In the rows, 128 means zero.
Where one turn sends some rows of the set: a few examples, then the rows asked:
Bupi: [111 103 149 129 136 132 155 117 124  96 131 117  93 132 109]
gikun: [117  84 151 111 100 110 118 130 125 135  90 122 112 131 113]
nas: [ 95  88 102 117 114 105 104 140 136 127 108 122 116 131 119]
Vuma: [127 178 104 119 109 143 130 122 137 125 121 142 136 136 121]
mebub: [120 166 153  92 127 134 117  92 106 142 129 126 118 136 117]
zimar: [125 111 121 149 131 119  85 103 139 146 115 120 149 126 141]
Kug: [117 161 114 114 167 132 111 131 131 138 145 115 117 117 114]
tepu: [108  80 120 113 118 120 134 141 136 133  95 115 119 121 104]
rav: [130 167 151  94 133 134 106 101 107 133 137 133 127 139 125]
ket: [127  96 141 134 123 139 118  89 136 153 101 113 155 125 124]
rulub: [121  81 156 115 112 111 117 139 125 139  96 117 105 123 113]
Teg: [142 106 153 152 117 127  93 100 133 150 102 123 147 129 135]
Nidat: [126 178 134 112 106 129 107 107 118 133 129 145 123 147 131]
Bafa: [144 166 144 128 153 133 102 147 131 138 134 127 108 114 118]
momil: [102  78 122 105 111 115 131 128 128 133  96 120 121 129 109]
zus: [126 117 163 140 115 121 134 127 120  92 129 132  91 138 125]
nolap: [132 165 106 107 120 155 135 119 131 124 129 140 144 141 115]
tukef: [105  94 102 128 111 107 108 151 139 126 100 126 119 125 117]
Zimef: [138 105 155 147 130 126  92 103 132 155 109 115 144 122 134]
rura: [146 165 128 121 158 140 101 149 135 131 140 129 125 121 118]
Palib: [117 102 110 140 133 134 106  99 141 150 108 112 158 126 131]
doru: [133 109 123 156 124 125  87 110 143 143 107 127 152 130 140]
Zilik: [163 164 155 119 139 149 120 148 129 133 126 139 123 125 114]
vovam: [113 116 162 134 126 114 128 124 116  93 136 127  87 135 124]
sidod: [113 103 150 128 119 135 162 113 121  96 128 125 101 135 111]
zage: [128 101 112 150 135 136 109 108 149 147 106 114 158 121 124]
Fem: [114 124 128 151 119 115 125 140 129  88 136 133  93 138 128]
muk: [143 159 124 118 121 163 155 130 144 132 114 134 136 127 103]
Tesi: [102 124 126 142 121 109 120 128 126  85 140 135  95 142 131]
gadit: [153 160 142 109 128 162 146 129 132 130 120 139 139 133 107]
ziso: [134  91 144 141 136 138 114 102 138 156 103 113 151 120 123]
Viku: [126 176 119 103 113 135 104 112 122 125 135 144 136 147 130]
zufi: [126 153 114 102 170 144 116 129 129 135 147 121 129 123 113]
bigut: [120  98 133 128  95 100  95 147 130 127  97 131 109 136 125]
Luve: [126 155 142  86 157 143 123 106 112 140 139 120 127 124 111]
Begu: [111 154 130  91 158 137 127 101 120 143 137 113 121 122 110]
teson: [114  95 132 124 107  95  93 146 125 130 104 126 106 127 125]
vofor: [160 161 157 124 141 152 132 142 135 142 119 132 120 119 107]
Fumag: [ 95 116 110 132 125 128 147 120 131  89 137 125 106 140 118]
tul: [104 111 111 137 136 128 147 132 135  88 135 121 100 133 114]

Kug goes to Nidat
Palib goes to doru
rulub goes to momil
Now these:
Fumag goes to Fem
Zilik goes to Luve

Where one turn sends some rows of the set: a few examples, then the rows asked:
dabug: [151 123  92 120 111 109 107 144 130 111 111 127 117 115 168  91 131 103
 127 120 137 155 149 115 159 137 141 122 132 136 113 115 112  90 118  92
  98 155 147 127 127 161 125 162 135]
Zak: [152 128  90 131 101  96 107 146 140 120 102 131 112 108 175 103 121 110
 129 121 133 136 164 117 166 135 122 118 119 132 116 110 138  86 112  91
 104 137 136 130 126 144 122 154 137]
dudip: [141 133 156 104 139 151 108  98 116 161 101 177 135 158 143 156 104 137
 133 120 144 148 128  85 122 120 120 117 120 142 122 111 120 123 139 112
 132 102 135 153 139 128 123 107 127]
vode: [148 117  90 115 109 104 110 140 134 118 103 111 118 114 173  98 128 106
 125 120 126 137 154 114 160 124 137 118 129 129 118 118 113  84 117  92
 103 152 159 113 121 169 128 154 131]
vobam: [150 143 115 147 151 122 156 127 133 132  88 122 144 152 146 106  89 127
 155 149 125 102 141 159 116 134 133 125 110 108 118 103 121 127 101 133
 124 165 149 110 145 162 159  96 143]
tesob: [138 122 132 111 142 105 109  88 131 171 103 144 101 157 144 145 109 133
 112 130 159 152 116 120 137 130 112 112 116 148 122 104 127 130 149 105
 128  74 121 158 137 131 120 113 117]
kubuk: [147 155 125 152 157 116 157 125 125 124  83 139 141 168 139  99  98 124
 154 130 116  97 135 148 120 124 125 131 118 113 109  97 144 144 109 130
 122 178 125 139 148 147 153 110 131]
Zad: [133 152 130 156 149 118 142 117 128 140  84 132 146 151 131 100 106 122
 154 144 120  91 133 149 107 130 131 140 119 124 130 100 150 124 101 138
 123 167 149 115 144 163 161 126 143]
bep: [153 145 120 150 152 112 154 120 132 137  86 120 136 158 151 103 102 127
 158 140 129  91 148 157 115 130 144 138 117 106 127  99 131 134 116 143
 128 181 132 123 140 156 152 118 132]
muz: [134 145 104 139 170 111 100 112 156 117  89 102 119 100 152 114 121 123
 120 153  98 139 131  97 128 112 132 124 156 101 111 145 117 142 163 152
 126 155 126 114 147 165 122 133  93]
noduv: [146 130 128 105 147 103 119 102 132 164 103 148 112 152 127 148 108 141
 126 130 149 151 109 120 130 131 105 111 115 155 117 100 121 136 135 101
 115  72 127 153 142 134 118 101 129]
sas: [141 157 124 146 161 118 153 126 120 128 100 124 140 150 143  99 106 117
 152 139 127  99 142 158 105 133 135 126 107 116 117  90 126 134  96 130
 124 173 135 125 161 150 147 129 145]
dumab: [130 141 114 114 137 137 109 101 110 179 115 158 120 146 131 127 124 122
 104 116 140 134 124 103 106 146 107 128 114 156 118 111 121 124 152 123
 136  87 128 151 125 108 117 105 115]
doto: [140 144 118 131 166 118 112 114 146 101  99  92 123  94 131 105 121 135
 127 142  99 138 118  85 111 106 132 115 143 114  99 148 112 140 156 152
 123 150 131 126 159 155 124 134 104]
fot: [131 144 121 123 136 144 104  98 104 174 107 153 118 147 125 122 114 115
 103 123 135 126 110 106 107 145 108 126 112 148 114 104 120 130 156 118
 144  87 123 154 138 120 105 103 113]
kote: [127 150 107 145 166 125 109 112 141 103 103  98 114 103 136 103 125 133
 126 142 120 156 102  85 125 115 129 127 159 112 118 141 129 143 160 151
 134 144 131 115 145 169 136 125  96]
Rovin: [141 137 160 107 126 150 108 100 113 169  92 171 131 160 136 156 108 128
 127 121 144 130 130  87 128 124 126 113 116 140 115 107 118 122 136 101
 123 111 132 160 136 140 118 101 133]
dar: [151 126  79 117 114 111 101 150 130 132 115 111 114 122 181 102 130 103
 131 134 143 149 159 119 162 151 115 120 124 128 124 119 114  92 123 113
 101 136 149 117 127 178 133 157 132]
zat: [157 124  85 127 102 110 117 141 141 115 115 124 123 119 179  98 124 103
 134 132 145 145 162 130 164 140 130 122 146 116 122 123 128  88 123  99
  99 144 137 123 124 166 131 153 125]
vuniz: [139 139 160 115 134 135 112  95 128 173 102 176 133 153 150 155 103 134
 126 131 150 136 135 101 139 130 124 110 117 137 121 114 131 129 136 111
 132  93 130 163 129 129 128 103 129]
bon: [148 129  84 129 116 113 111 140 135 124 111 116 118 118 160 107 134 119
 123 130 152 156 159 111 167 135 149 121 133 131 145 111 134  80 122  99
  98 141 148 123 133 166 140 156 142]
fuvo: [138 138 130 120 140 138 120  92 114 177 106 160 118 158 134 128 113 127
 101 120 133 130 118 106 115 148 118 125 131 143 117 121 133 127 158 125
 137  83 124 156 124 119 113 102 109]
Vezup: [150 152 117 151 153 122 151 130 113 130  95 125 141 144 153  95 101 110
 152 140 125  97 137 152 115 133 123 128 118 111 122  88 125 150  93 125
 126 176 144 114 150 160 151 127 133]
silub: [133 151 107 133 174 121 109 113 140 108  95  96 112 108 149 111 126 125
 120 122  99 144 131  82 137  98 130 124 141 110 111 142 118 134 170 146
 137 143 110 128 163 153 114 133  97]
nemuz: [151 148 100 130 173 121 115 121 136 103 103  83 126 106 144 107 126 135
 123 146 104 134 125  88 119 106 129 112 144  95 109 142 112 139 157 154
 127 147 139 128 160 163 133 128 101]
dozoz: [151 137 110 134 176 131 109 112 135 115  97 107 116 106 139 113 116 129
 120 145  99 137 126  86 117 111 125 121 149 111 126 149 102 142 161 149
 120 159 130 105 145 170 137 128  82]
zizu: [146 126 129 107 137 108 107 102 128 152 108 142  98 145 124 151 114 135
 118 135 156 144 111 112 136 130 111 102 113 145 115  99 118 130 140  95
 119  76 127 166 147 135 118  97 124]

vobam goes to dozoz
dumab goes to noduv
Now these:
kote goes to bon
fot goes to zizu
vuniz goes to fuvo
nemuz goes to vode
silub goes to Zak
muz goes to zat
dabug goes to sas

Where one turn sends some rows of the set: a few examples, then the rows asked:
Q: [107  89 105 115 104 139 137 144 104 117 148 139 153 147 109 135 119 116
 125 128 153 151 119 110  85 114 138 101 122  86 102 130 135 156 131 105
  96 153 149  98 171 120 136 148 167 112 130 117 121 132 120 118 122 129
 146 117 148 133 122 138 142 110 101  97 148]
E: [124 139 152 110 130 124 144 156 158 138 106 126 131 159  73 142 114 114
 142 122 156 119 113 123 152 123 160 120  92 107 161 136 129 148 117 131
 105 101 134 101 122 104 134  95 136 160 105 103 145 128 160 111 125 148
 122 130 156 146 135 142 146 103 118 112 139]
Y: [115 137 142 100 122 133 168 177 132 148 125 137 153 129 114 158  92 128
 130 131 160 138 103 111 127 170 123 125 134 128 120 148 126 158 142  95
 128 114 164 129 135 121 138 132 108 115 120  97 119  90 175 107 159 141
 138 122 151 120 153 167 164 106 117 113 184]
D: [102 145 104 111 115 139 132 148 112 114 124 111 159 172 135 154 121 135
 105 121 151 154  85 165 133 118 108 116  88  89 157 128 109 115 119 128
 120 118 124 134 147 129 104 140 139 143 165 123 119 147 138 151 112 155
 140 157 135 149 177 154 129  85 135 101 144]
L: [133 120 102 102 128 174 162 154 138 126 127 132 147 131  88 148 127 143
 119 136 141 163 118 126 120 138 157 140 138 132 108 101 127 150 138 106
 121 137 112 109 116 108 108 118 134 144 132 106 179 109 153 113 147 138
  98  91 121 118 132 156 160 113 106 102 133]
W: [113 145  98 103 116 164 152 146 113 159 139 120 141 147 135 105 123 147
 130 121 138 142  55 119 117 133 106 131 137 109 148 146 141 138 178 126
 131 125 124 117 163 109 127 134 105 106 134  84 104 112 164 159  99 142
 124 148 143 153 192 129 128 125 129  93 128]
R: [125 131 153 101 116 143 149 167 130 126 128 138 134 148 128 132 112 155
 151 149 159 139 114  94  79  89 153 103 112 124 113 101 132 145 158 127
 120 104 102 117 132  97 143 141 141 120 127 127 120 130 141  91 131 169
 132 130 146 137 154 102  97 114 134  87 146]
N: [106 125 101  80 134 152 163 165 158 120 127 121 127 160 123 126 115 144
 111 171 128 154  99 147 155 140 135 148 136 123 132 131 118 160 136 148
 117 149 130 151 132 156 157 113 129 114 108 149 101 154 147 119 174 133
 114 110 111 177 165 125 145 119 137 132 129]
X: [119 138  90  99 125 148 155 138 123 133 128  95 142 142 119 115 115 116
 126 160 112 146  87 142 115 116 141 120 163  95 169 100 140 139 129 122
 124 164 118 135 143 107 138 140  84 150 162 133 126 133 150 129 118 151
 128 162  87 120 169 137 127 101 101 100 151]
G: [131 130  94  70 114 140 146 145 132 133 129 111 169 146 115 137 105 134
 132 160 118 145 134 163 149 131 149 150 120  89 131 150 136 161 155 139
 129 135 151 119 146 142 141 105 163 124 135 146 115 137 159 117 127 111
 144 119 139 144 177 103 174 100 157 145 117]
U: [ 98 131 124  97 120 119 128 102 126 144 145 140 161 148 139 109  93 129
 136 139 140 135  88 138 138 102 140 115 159 100 100 116 143 150 131 148
 115 108 153 128 154 144 139 153 141 137 153 133 148  97 195 142 143 159
 176 131 111 119 151 174 136 118 121 134 125]
T: [115 115 132 112 122 129 171 122 123 128 148 162 178 124 108 131  92 126
 120 116 143 153 104  94 131 121 144 131 135  81 127 121 141 156 151 128
 111 124 109 120 143 125 135 135  96 151 116 147 110 156 116 109 172 149
 141 137 158 143 148 138 118 133 128  97 186]
M: [143 127 109  80 109 147 167 154 132 135 108 107 144 177 111 150 140 117
 153 162 125 132 103 132 143 114 129 148 124 122  91 144 103 150 136 150
 136 139 151 137 135 128 152 104 146 122 126 129  86  98 147 141 152 137
 124 109 120 140 201  99 125 119 133 140 144]
A: [ 84 140 128  94 147 125 127 156 140 154 131 167 154 146 111 100  85 124
 167 136 129 165  82 159 144  97 136 113 113 117 122 138 130 156 169 127
 107 119 112 138 129 133 142 147 100 147 125 125 126 126 152 164 121 148
 164 111 116 141 143 156 105 129 103 143 112]
Z: [105 114 124 114 136 142 114 139 137 172 152 154 129 150 123 134  86 152
 152 117 120 137  68 135 135  94 129 108 132  95  98  97  78 134 124 126
 118 125 121 126 133 133 110 141 139 128 122 129 129 114 149 148 117 163
 142  99  95  98 172 138 131 104 138 136 126]

W goes to D
L goes to Y
Now these:
N goes to M
Q goes to T
A goes to Z

